In the data rows, the value 128 means zero.
Here are some points:
145,150,134,181,168,120,107,112,144,119,122,128,121,141,104,97,139,138,141,154,130,105,120,121,156,125,125,147,139,119,126,150,103,116,110,114
172,158,119,156,192,70,154,129,113,126,94,198,131,146,127,119,109,140,132,94,138,109,118,132,109,148,86,98,145,146,112,146,142,122,120,124
150,174,106,174,170,156,126,103,132,94,119,144,134,136,119,104,160,141,140,148,126,100,136,110,141,106,118,141,118,138,115,142,100,127,117,137
173,171,127,205,132,151,130,124,160,123,107,100,104,127,153,115,159,149,107,168,165,110,119,135,143,128,117,119,136,121,150,174,110,132,118,111
104,114,142,139,135,110,149,97,181,130,125,127,119,115,112,111,78,96,129,102,136,150,119,134,158,114,104,149,103,159,108,150,90,115,104,74
94,130,120,118,132,84,101,101,137,144,136,153,111,135,107,124,76,130,117,98,131,107,116,103,169,128,120,166,131,134,124,96,123,109,129,119
141,104,172,115,119,123,120,127,122,105,106,133,128,114,108,145,100,99,122,162,107,166,146,134,152,90,86,113,145,118,137,99,133,95,104,61
210,206,106,255,132,169,135,179,127,131,141,121,129,131,152,129,148,166,107,100,131,155,145,153,146,171,111,136,134,152,167,166,107,155,106,165
112,108,142,118,147,151,111,155,152,121,127,113,126,119,133,163,109,125,121,116,100,146,144,98,148,142,103,122,141,109,135,106,131,108,110,125
100,125,118,116,88,153,104,128,84,138,126,154,162,147,181,104,96,121,158,120,133,109,141,143,90,172,116,155,161,175,139,128,142,169,179,182
159,151,138,162,125,168,104,122,173,99,97,142,152,137,158,134,149,181,119,181,166,114,144,148,109,122,142,124,122,164,138,151,113,139,97,117
105,89,100,97,138,82,144,108,105,150,130,106,95,122,143,123,93,146,85,90,133,118,120,133,77,125,140,130,148,123,136,125,124,124,106,88
147,104,147,114,113,83,140,118,127,168,110,172,130,104,134,162,192,132,112,113,179,122,135,187,148,152,164,110,144,84,152,157,113,170,163,218
123,105,120,98,92,121,116,115,101,118,116,122,118,104,136,118,124,119,135,114,130,121,104,108,127,100,183,132,126,142,136,92,152,166,171,244
191,215,113,255,146,141,161,148,122,114,175,157,157,162,143,153,139,160,98,134,125,166,143,183,129,161,106,123,162,160,159,215,116,121,127,130
143,133,118,134,161,160,122,122,162,113,122,101,164,154,120,108,159,134,144,173,120,114,144,118,138,119,139,111,121,128,108,135,128,102,111,123
159,128,118,154,176,91,156,130,111,102,96,185,167,146,146,121,125,100,119,142,111,95,122,140,71,123,122,121,169,100,93,126,114,109,152,141
145,134,98,147,161,74,107,107,130,120,149,124,130,159,142,107,123,116,89,123,104,106,127,146,149,130,147,136,123,93,117,157,129,84,116,101
106,120,122,102,155,166,159,124,158,107,115,122,133,135,83,148,131,120,112,111,102,159,125,140,155,125,123,134,113,115,104,167,97,175,130,136
90,128,129,87,97,102,135,109,122,130,105,122,95,85,88,106,98,95,160,131,101,131,121,145,133,116,129,123,125,140,110,170,138,180,156,135
173,126,122,113,85,105,114,137,114,124,96,112,127,103,103,131,119,143,115,91,122,118,128,130,98,135,100,101,108,94,91,92,106,75,99,74
123,120,147,111,113,110,116,125,148,112,118,110,113,90,90,129,102,104,149,108,113,118,124,97,128,114,115,121,134,176,121,154,141,135,162,168
146,146,166,123,132,135,105,150,141,136,135,133,101,93,141,178,102,139,107,125,118,128,154,134,82,112,108,125,163,153,112,87,140,98,126,145
104,125,132,106,121,153,115,115,146,123,133,108,126,109,91,118,123,98,103,111,101,175,135,131,123,109,93,147,117,124,118,121,125,111,103,140
Then 10 other points, each followed by its number:
98,93,124,105,129,120,117,115,125,127,136,142,110,102,84,136,92,108,97,112,90,132,112,109,141,119,87,145,119,113,113,121,127,79,99,114 0
119,154,142,175,119,89,138,94,142,129,102,154,123,103,136,121,99,123,113,86,140,100,115,107,195,109,88,110,124,171,146,112,107,90,126,151 1
111,81,135,144,120,143,132,145,107,130,154,92,127,176,154,129,166,123,164,99,148,129,148,130,95,103,172,133,112,120,190,99,174,181,120,139 2
104,112,164,108,141,136,128,127,153,113,92,116,118,125,102,139,112,107,106,121,115,151,137,140,182,134,93,128,102,101,91,145,116,136,141,108 3
115,120,164,91,78,144,117,91,168,162,124,174,166,127,101,107,89,135,152,119,115,135,114,103,109,138,97,174,112,124,118,115,126,112,124,63 4
115,139,156,121,127,155,131,167,124,129,164,147,129,161,161,158,157,97,172,91,160,108,106,112,106,148,140,124,114,143,162,131,161,172,136,187 5
124,146,95,130,107,189,122,186,121,171,141,165,128,164,155,109,158,105,119,183,125,141,105,140,180,133,93,102,100,113,91,99,143,124,156,160 6
122,133,122,123,117,115,137,124,87,116,119,105,117,112,82,109,99,147,112,115,124,118,126,110,65,117,99,115,128,133,95,104,82,106,121,107 7
129,97,162,136,115,209,125,133,115,174,156,189,101,144,191,96,173,109,105,194,143,153,117,157,153,133,97,157,144,90,152,91,191,100,123,177 8
159,126,116,87,115,100,134,126,150,102,107,139,143,125,120,103,88,102,126,150,107,108,141,121,136,128,119,131,113,118,102,119,119,104,90,112 9
Which of these numbered points is nearest to each point below by angle, seen from the average point of the first points? Its number follows each.
122,106,155,79,95,173,120,125,129,144,125,160,105,124,104,131,102,129,164,148,117,145,126,117,123,124,117,114,108,108,130,95,134,128,100,101 > 4
149,135,130,157,144,134,129,112,182,100,112,101,132,140,158,98,163,177,90,178,170,111,126,136,131,161,160,120,117,113,142,174,95,112,112,108 > 8
107,102,114,112,133,110,114,127,132,116,145,119,89,125,157,164,152,126,119,92,126,131,149,127,87,112,166,121,97,114,151,81,148,136,113,131 > 2
109,167,131,180,165,81,127,100,124,137,116,112,97,122,151,139,182,122,98,101,168,119,119,114,169,102,114,96,136,152,159,119,114,105,102,140 > 1
108,117,128,84,112,98,122,132,118,127,132,108,135,179,132,172,140,132,200,101,124,117,129,126,118,108,171,139,123,101,143,125,127,119,134,78 > 2
105,106,117,138,126,112,111,154,124,158,102,107,160,104,162,146,186,150,121,120,184,139,111,160,117,111,154,133,131,136,136,86,145,156,102,129 > 2
137,140,123,197,141,89,141,107,122,107,100,141,133,147,129,95,120,130,105,136,104,108,120,129,145,145,101,116,176,109,132,166,102,95,113,115 > 1
202,204,154,217,153,151,177,148,153,127,156,171,173,190,171,122,160,194,137,210,143,126,142,194,141,116,135,122,142,209,129,211,158,105,128,128 > 8
128,131,160,86,139,188,107,151,129,107,147,155,133,142,163,139,78,113,124,131,97,108,137,122,204,122,124,128,140,121,96,117,157,155,143,174 > 6
165,86,124,78,103,102,121,111,161,101,101,139,109,95,119,110,100,104,94,159,105,129,122,134,90,125,109,126,113,129,86,155,134,105,94,146 > 9
135,141,123,127,146,90,150,126,94,154,138,118,102,107,107,106,115,112,102,118,145,125,119,99,98,145,115,97,151,148,103,145,121,93,132,71 > 7
107,138,111,158,133,147,148,175,85,168,129,108,103,150,161,120,191,116,170,129,187,158,110,143,104,122,168,109,141,100,178,140,174,199,127,144 > 2
112,114,124,79,167,178,162,141,154,103,104,132,142,138,84,160,124,124,115,126,106,151,118,130,185,143,134,151,113,97,101,155,118,189,147,165 > 3
98,145,129,74,153,149,135,102,133,131,98,104,135,114,97,165,114,128,144,150,130,129,123,143,147,132,119,125,98,112,82,148,134,132,119,85 > 3
125,107,130,116,149,160,106,140,161,125,119,108,109,109,144,170,128,122,106,128,129,151,140,102,113,151,115,110,146,130,143,112,126,112,126,140 > 8
136,127,130,169,129,140,137,114,90,147,101,121,130,127,110,108,158,114,98,95,131,125,122,112,91,115,113,131,143,101,116,125,116,84,149,105 > 7
113,147,119,97,182,151,146,146,114,126,143,130,153,172,138,139,105,128,115,111,87,134,121,123,180,109,94,117,108,89,113,143,111,160,156,100 > 3
106,125,128,117,160,96,147,121,173,164,132,94,178,158,138,143,125,137,104,136,145,100,115,127,194,105,138,118,118,149,102,135,103,78,131,104 > 1
147,136,111,107,105,112,116,129,120,125,97,120,115,111,115,114,119,165,115,141,96,115,125,115,85,144,108,124,107,114,109,106,98,93,109,95 > 7
152,121,115,151,132,69,138,116,137,100,107,135,103,131,123,109,122,167,106,194,104,141,113,149,127,169,120,124,140,108,118,193,106,110,101,94 > 9
158,122,167,102,118,125,145,114,101,135,106,185,124,121,116,126,139,105,152,138,110,149,140,127,116,94,93,123,121,112,126,123,130,91,112,75 > 4
100,117,113,110,137,90,129,119,127,135,134,110,135,111,117,138,96,115,101,103,123,107,106,101,160,109,124,129,118,124,121,112,103,93,100,81 > 0
145,144,122,125,118,159,119,137,102,144,129,118,121,105,128,133,100,120,88,121,113,127,112,100,76,140,98,125,138,100,97,92,112,112,118,112 > 7
98,115,112,96,134,161,130,123,148,137,143,132,110,128,86,101,96,155,139,133,115,157,122,109,135,128,124,153,98,123,110,118,104,137,108,109 > 4
196,206,105,176,136,117,127,138,113,145,126,125,117,125,126,96,152,153,93,139,128,118,115,140,151,154,112,111,116,141,123,161,89,112,123,137 > 6
